which system made each run
trace 1, q_569 (9 x 48)
[[ 35  27 -20  26  -1 -33 -63  34  38  49 -50 -26  12   9   1 -10  -5   6
    2  30 -56 -57 -70   0 -16  36 -15 -10   0  26  10   2 -15  -7   9  39
   34  31  20  10  12  43  21 -18   2  19  11  22]
 [ 30  18 -18  24  12 -23 -62   7  36  46 -45  -3  16  12  20 -28 -14  20
   30  32 -68 -49 -69   1  -3  12 -20   8 -14  20  40  37  -8  10   3  24
   46  27   0   3  -7  31  18 -17 -21  20  -4  32]
 [ 15  12  -7  13  32 -10 -39 -20  19  31 -31  17  10  10  29 -33 -22  26
   46  24 -69 -28 -48   1  21 -14 -21  23 -19   6  54  71   0  20  -3  11
   47  13 -20  -4 -31  11  14 -15 -41  14 -17  29]
 [ -4  -3   9  -2  39   1 -14 -45  -4   6  -3  33   7  17  33 -27 -21  21
   50  12 -51   4  -9   7  34 -33 -23  33 -22  -5  62  82  14  24 -11  -7
   33  -9 -31  -6 -48 -13   3  -4 -47   0 -28  14]
 [-29 -26  15 -19  34   6  25 -60 -23 -23  15  34   2  22  26 -16 -29   8
   51   1 -15  24  23   5  31 -50  -5  34 -12 -20  48  70  23  18 -18 -32
    9 -26 -38  -9 -45 -22  -2   9 -39 -20 -32 -12]
 [-43 -40  18 -24  20  11  49 -56 -38 -46  36  30  -4  23   9   1 -26   0
   31 -14  20  36  50  -5  28 -48   5  32   1 -25  24  32  30   4 -12 -38
  -24 -28 -33 -10 -35 -23  -4  13 -23 -29 -25 -27]
 [-41 -44  21 -18   4  12  59 -33 -44 -58  47  22 -10  24 -15  17 -11 -13
    3 -25  41  31  64  -7  19 -41   9  21  13 -24  -6  -5  25 -12  -7 -31
  -45 -33 -10   1 -14 -13  -2  13   6 -23 -17 -40]
 [-31 -41  15 -12 -17  12  50   1 -34 -52  41   7 -11  25 -30  26   9 -23
  -26 -29  51  20  62 -17  -3 -20   8   1  27 -11 -31 -41  18 -22   1 -19
  -53 -29  14  12  13   0   2  12  29 -20  -1 -45]
 [-13 -32   8  -4 -36   7  29  34 -12 -27  22  -5  -8  11 -35  28  18 -31
  -44 -22  51  -3  36 -18 -24  12   8 -14  25   0 -45 -70   6 -18   8  -3
  -48  -7  28  18  36   7   6   3  48  -4   9 -37]]
trace 2, q_85 (9 x 48)
[[-33  25  20 -35 -24 -21 -20 -26   1 -30 -27 -41  -9  56 -33  10  19 -34
   -3 -10   5 -24 -10   9 -57 -13  15  20  22 -22 -40 -28  25  41 -41  22
  -17  15  34 -22  -8   8 -39 -33   8  -3   6   3]
 [-18  37  13 -27 -36   4 -25 -17  24 -11 -38 -37  -4  27 -32  -7  36 -31
   -7   4  10 -10 -15  24 -70  -1   5   4  12 -14 -37 -43   0  38 -18  18
   -7  23  32 -24  10   7 -40 -41   5   1   7  14]
 [  0  40   4 -17 -45  23 -25  -5  44   6 -44 -26  -1  -1 -23 -17  48 -27
   -9  13   9  -1 -18  37 -71  15 -10 -13  -3  -5 -19 -51 -22  24  13  12
    2  25  25 -20  21   9 -31 -40   4   3   8  12]
 [ 14  28  -7   4 -39  39 -29   6  49  19 -47 -16   8 -20 -16 -28  50 -15
   -4  24   5   3 -18  39 -55  20 -27 -30 -14   2   0 -52 -47   4  38   0
   11  22  19 -16  35  16 -17 -31   7   8   4  10]
 [ 23  16 -21  21 -29  39 -22  17  44  34 -40   2  16 -36  -4 -27  38  -4
    0  31  -2   7 -20  34 -31  22 -38 -40 -18  13  25 -43 -54 -20  59  -7
   17  12  12  -6  39  23   6 -17   5   8   0  -6]
 [ 31   4 -27  30 -13  30  -9  27  31  39 -27  11  16 -39  10 -21  19   5
    0  34  -8  10 -17  28  -5  27 -44 -43 -16  22  39 -21 -47 -42  65 -12
   20  -1  -3   8  37  26  26   2   7   1  -3 -15]
 [ 38  -9 -33  33   7  13   3  29  17  37 -13  14  18 -29  26 -12  -5  10
   -3  34 -13  11 -19  11  22  29 -34 -38 -13  27  45   6 -34 -57  57 -11
   24 -12 -18  25  28  29  41  21   5  -8  -5 -22]
 [ 34 -21 -29  32  28  -8   1  30  -5  26   4  12  13 -10  29  -3 -27  23
    5  21 -24  -5 -18 -15  44  19 -21 -31  -4  27  40  27 -14 -56  36 -12
   18 -27 -23  34  11  31  44  34   4  -9   0 -26]
 [ 24 -27 -25  28  42 -35   2  22 -32  12  22   3   2   8  25  12 -45  24
    6   9 -29 -20 -15 -37  58   8   0 -12   2  22  25  42  10 -49   4  -5
    6 -26 -22  29  -8  27  43  43   0 -10   6 -18]]
trace 3, q_133 (9 x 48)
[[  9 -15  -5  12 -44  11  -1  64  21   6  -1  -6  -1 -17 -32  15  18 -22
  -45  -8  35 -19   3 -18 -31  35   8 -28  11  10 -44 -74 -16 -10  18  10
  -26  17  37  17  52  13  15  -3  52  10  21  -9]
 [ 15 -12  -2  15 -21  -2  -9  64  -1  -2   7 -12 -15 -27 -33  15  11  -1
  -41 -32  25 -38  -1 -47  -9  23  29 -21  17  12 -70 -49  -5   2  -1  14
  -22   9  33   6  37  11   7   9  37  20  33  17]
 [ 22   1   3  17  13 -15 -15  51 -26   0  19 -13 -27 -36 -21  17  -5  21
  -34 -39   4 -35  -7 -59  19  13  48 -24  10   7 -72 -12   9  22 -25  19
   -5  -2  14 -10   7  -6  -8  30  19  21  45  37]
 [ 23  16  11  10  40 -18 -24  27 -41   5  16 -11 -29 -36  -4  14  -6  28
  -12 -38 -17 -14 -19 -53  38   3  51 -22   0   6 -57  35  15  32 -41  19
   16  -2   0 -21 -27 -21 -18  38   1  16  44  44]
 [ 16  25   8   1  47 -13 -25  -5 -39   8   4  -9 -28 -30  14   3  -7  31
   16 -21 -35   5 -27 -28  38 -11  45 -14  -9   0 -32  64  14  38 -39  10
   31  -1 -20 -34 -51 -25 -30  34 -28   4  30  50]
 [  3  36  10  -8  48  -3 -21 -47 -24   1 -12 -13 -20 -19  19 -16  -3  31
   45  -7 -43  22 -29   3  23 -30  22  -1 -15 -13   3  72   4  31 -31   2
   41   3 -29 -48 -58 -15 -39  12 -53  -2   8  41]
 [ -4  45   8 -21  35  14  -8 -73  -3  -2 -25  -9  -7  -3  20 -27   8  16
   50  15 -31  38 -14  40  -4 -34  -8   8 -13 -20  28  58  -9  24 -14  -8
   35  -2 -31 -46 -48 -11 -39  -8 -58 -12 -14  20]
 [-23  27  12 -32   1  28   5 -78  18 -12 -30   2   7  21  15 -31  21 -16
   43  28 -10  42  -4  58 -32 -31 -27  17 -19 -27  47  27  -9  24   0 -21
   19  -2 -28 -29 -22  -2 -26 -27 -35 -21 -34  -8]
 [-37   0   7 -29 -35  35  17 -56  39 -21 -25  10  17  36  -6 -22  19 -36
   27  27  14  28  18  57 -52 -23 -45  31  -3 -25  42 -17 -11   1  19 -18
   -8  12   0 -13   8  14 -10 -47 -15 -22 -44 -22]]
trace 4, q_179 (9 x 48)
[[ 39  38 -26  16  -5  14 -20  32  14  27 -25 -38  -6 -51  -9  -6  35   6
  -22  14   5   7 -34  10 -24  35   5 -65  -6  13 -21 -35 -48 -30  32  -1
   16   3   3 -14  36  31  -7  17  14   4  35   5]
 [ 40  24 -26  19  -5  -4 -17  50   6  26 -13 -38 -10 -44 -11  11  21   3
  -35   4   6  -7 -31 -11 -11  42  13 -61   6  23 -36 -35 -31 -32  23  11
    6   6  15   0  40  28   4  22  29   7  43   3]
 [ 35   5 -16  24  -3 -24 -16  65  -8  18  -3 -29  -7 -25 -19  22   6   8
  -37 -10   3 -29 -25 -36   1  39  21 -45  17  26 -49 -36 -16 -26  11  21
   -5   1  24  10  29  24  12  22  34  14  39   1]
 [ 24 -13  -7  21   6 -36 -13  62 -17   9  11 -21 -13  -5 -18  25 -15   9
  -34 -23  -2 -46 -19 -54  13  25  28 -19  22  24 -50 -20   7 -17 -12  23
  -12   0  29  18  17  21  18  19  31  13  33   6]
 [  8 -26   2  20   9 -37  -8  54 -23  -3  24  -5 -13  11 -16  27 -29   3
  -30 -28  -3 -49  -8 -62  26  13  30   9  22  11 -44   1  28   1 -28  28
  -13   5  23  22   4   5  25  19  28  16  23  12]
 [ -9 -37  13  10  10 -33  -4  34 -27 -12  33  16 -13  22  -9  21 -37   2
  -21 -31  -4 -42   7 -58  34  -2  30  32  12   3 -32  16  42  22 -41  20
  -17   2  15  17 -10 -10  22  17  20  13   7  16]
 [-21 -43  21  -2  10 -21   5   9 -26 -22  34  29 -10  29  -3  13 -35   1
   -3 -31   0 -31  22 -51  33 -16  25  52   6  -8 -17  29  50  37 -43   8
  -21   2   6  16 -22 -31  15   6   9   7  -5  17]
 [-36 -43  28 -15   5  -6  18 -13 -18 -28  32  44  -3  29   4   3 -28   2
   15 -28   1 -13  33 -33  26 -31  21  59   0 -13   2  34  47  47 -39  -5
  -16  -1  -3   7 -29 -37   3  -3  -7   0 -19  14]
 [-40 -40  31 -21   4  10  20 -37 -15 -33  25  45   2  24   7  -8 -17   1
   33 -26   6   4  40 -11  16 -47   8  54  -5 -25  21  32  36  48 -29 -18
  -17  -1 -10  -2 -33 -39  -5 -15 -20  -5 -36   4]]

runs to name
trace 5 (3 x 48)
[[ -7  22  -5 -19 -19  50  15 -37  27  -2 -35  -8   8 -28   2 -25  36 -10
   21  27  24  47   2  54 -45  -5 -22 -34 -15 -13  19 -25 -42 -12  45 -36
    8  -7 -19 -26  16  11 -28 -15 -18 -21  -9 -17]
 [  5  10 -16  -3  -7  35  14 -29  24  15 -33   8  21 -14  18 -27  17 -10
   30  42   2  42  -5  53 -22   0 -36 -36 -16   2  54  -3 -41 -30  54 -30
   14 -11 -22  -3  12  20  -2  -6 -16 -25 -21 -35]
 [ 13   0 -21   6   6  15  11 -19  21  25 -27  13  25   8  34 -18  -5  -4
   26  51 -20  30 -14  43   5   7 -46 -23 -12  10  69  23 -21 -47  50 -24
   24 -17 -29  18   6  22  22   2 -15 -26 -22 -35]]

q_85
trace 6 (3 x 48)
[[-24 -22  29 -22 -12  47  49 -11 -25 -37  44  31 -16 -34 -14   5  24  -5
  -13 -40  58  47  66  -8   3 -25  23   0  -7 -19 -31 -20   1  23  -4 -31
  -33 -17  -8 -13  -1 -46 -24   9   4  -6  -2  -4]
 [-18  -6  20 -23 -17  45  44  -1 -23 -37  30   3 -22 -31 -24  15  34 -10
  -30 -35  63  46  53  -8 -15  -9  29 -19   7 -16 -57 -42  -6  15   0 -25
  -36 -20   4 -19  13 -29 -29  13  17  -9  14  -8]
 [ -5  13   8 -17 -21  30  28  13 -13 -28  13 -25 -22 -30 -31  15  37 -17
  -39 -30  60  27  27  -4 -33   7  28 -35  14 -11 -72 -59 -13   2   3 -11
  -30 -11  11 -22  27  -6 -31   9  23  -9  28  -3]]

q_569
trace 7 (3 x 48)
[[ 12 -32   0  24  -7 -22 -12  69 -11   3  21   4 -14  -6 -27  23 -16   3
  -36 -32   3 -55  -2 -70  20  18  30   3  20  18 -53 -24  17   5 -14  27
  -19   8  32  20  23   7  26  14  36  23  24  16]
 [ 29  -2   2  19  34 -33 -22  50 -37  11  27  -8 -23 -18  -3  16 -22  22
  -29 -33 -18 -39 -16 -67  44  14  43 -11   8  16 -50  30  21  17 -33  23
   10  -7   4   7 -11  -7  10  38  17  23  36  32]
 [ 26  17  -3  13  52 -27 -31  14 -39  16   9 -11 -26 -22  16   8 -29  35
    0 -19 -37 -15 -36 -47  50   2  45 -13  -5   8 -31  64  21  19 -34  17
   28  -5 -20 -15 -34 -13  -9  40 -16   4  36  41]]

q_133
trace 8 (3 x 48)
[[  6  -6   6  -6  31   8  22  16 -46 -19  29  -6 -27 -55  -4  18  -6  25
   -7 -42  24  21  16 -45  33 -11  50 -32   9  -3 -58   8  -2  12 -16 -17
   -6 -25 -19 -27 -12 -20 -18  44   1  -8  30  15]
 [ -4  -4  10  -9  28   4  28   5 -48 -31  33 -10 -28 -37  -8  24  -7  18
  -11 -47  33  19  24 -44  25 -18  52 -19  11  -6 -63   3   7  13 -27 -18
  -19 -27 -13 -24 -12 -23 -21  38  -2 -11  27  10]
 [-15  -7  14 -20  22  -1  38 -10 -53 -44  38 -15 -29 -20 -11  26  -3  11
  -12 -47  40  23  32 -37  18 -26  52  -6  17 -13 -66  -2  19  14 -35 -13
  -29 -25  -9 -24 -19 -25 -31  31  -2 -10  23   4]]

q_179
trace 9 (3 x 48)
[[-20  23  18 -15   3 -25 -37 -44   7  -8 -30 -15   4  66  -1 -12  -1 -16
   29  12 -45 -26 -29  18 -25 -24 -11  46   2 -13  23  37  30  36 -40  25
   19  15   7 -11 -40   3 -21 -33 -23   4 -15  16]
 [ -9  27  18  -9 -11 -14 -51 -21  24   8 -38 -11   5  50  -7 -17  14 -13
   23  12 -46 -36 -34  16 -37 -10 -12  34   2  -4  16  24  17  49 -28  26
   20  22  24  -9 -25   2 -21 -42 -16  16 -13  28]
 [  6  26  16  -1 -21   5 -56   3  44  25 -42   1  10  27  -9 -26  25 -16
   12  10 -39 -36 -33  16 -45   4 -15  20  -9   1   9   7   2  50 -12  34
   22  32  31  -1  -5  -1 -12 -47  -9  24 -10  37]]

q_85
trace 10 (3 x 48)
[[-20   1  27 -18  -1 -33 -23  -2 -13 -27  12 -15 -15  43 -22  14 -11 -12
  -11 -26  -8 -38  -1 -30 -12 -11  34  44  12 -17 -37   9  49  51 -62  27
  -15  17  25  -7 -20 -12 -14 -15   9  13   6  28]
 [-24  13  29 -20 -22 -10 -23  -3   0 -22  -4 -15 -16  13 -35   4  17 -12
  -11 -32   6 -32   0 -20 -36 -12  31  29  12 -16 -52 -23  23  60 -50  27
  -19  27  37 -24  -7 -15 -32 -30   7  21  11  35]
 [-14  17  26 -20 -38  22 -17   3  23 -11 -13  -6 -12 -12 -33  -4  36 -22
  -14 -23  21  -6   8   5 -53  -3  24  10  -1 -15 -51 -45  -6  54 -25  14
  -14  35  32 -31  10 -13 -38 -35   9  16   8  35]]

q_85
trace 11 (3 x 48)
[[ 11  34 -14   0  59 -27 -10 -41 -33   4 -10 -33 -10  -3  32  -1 -27  35
   35  11 -40  15 -34   0  42 -15  11 -17  -1   0  11  65   7 -16 -11  -3
   36 -25 -46 -28 -43  10 -14  32 -42 -23  16   8]
 [  7  46 -19 -11  41  -1   0 -60 -12   7 -27 -32  -1  -5  33 -14  -6  21
   43  30 -27  36 -24  34  14 -19 -11 -21  -5  -3  27  50 -13 -22  10 -13
   38 -23 -46 -28 -34  10 -25  10 -51 -30   1  -4]
 [ -5  39 -10 -24   5  23   9 -62  17   5 -40 -19   9   3  24 -22  19  -9
   39  38  -7  52 -18  64 -27 -10 -28 -23 -11 -12  44  19 -25 -17  26 -22
   25 -13 -32 -21 -17  11 -27  -9 -34 -34 -14 -22]]

q_133
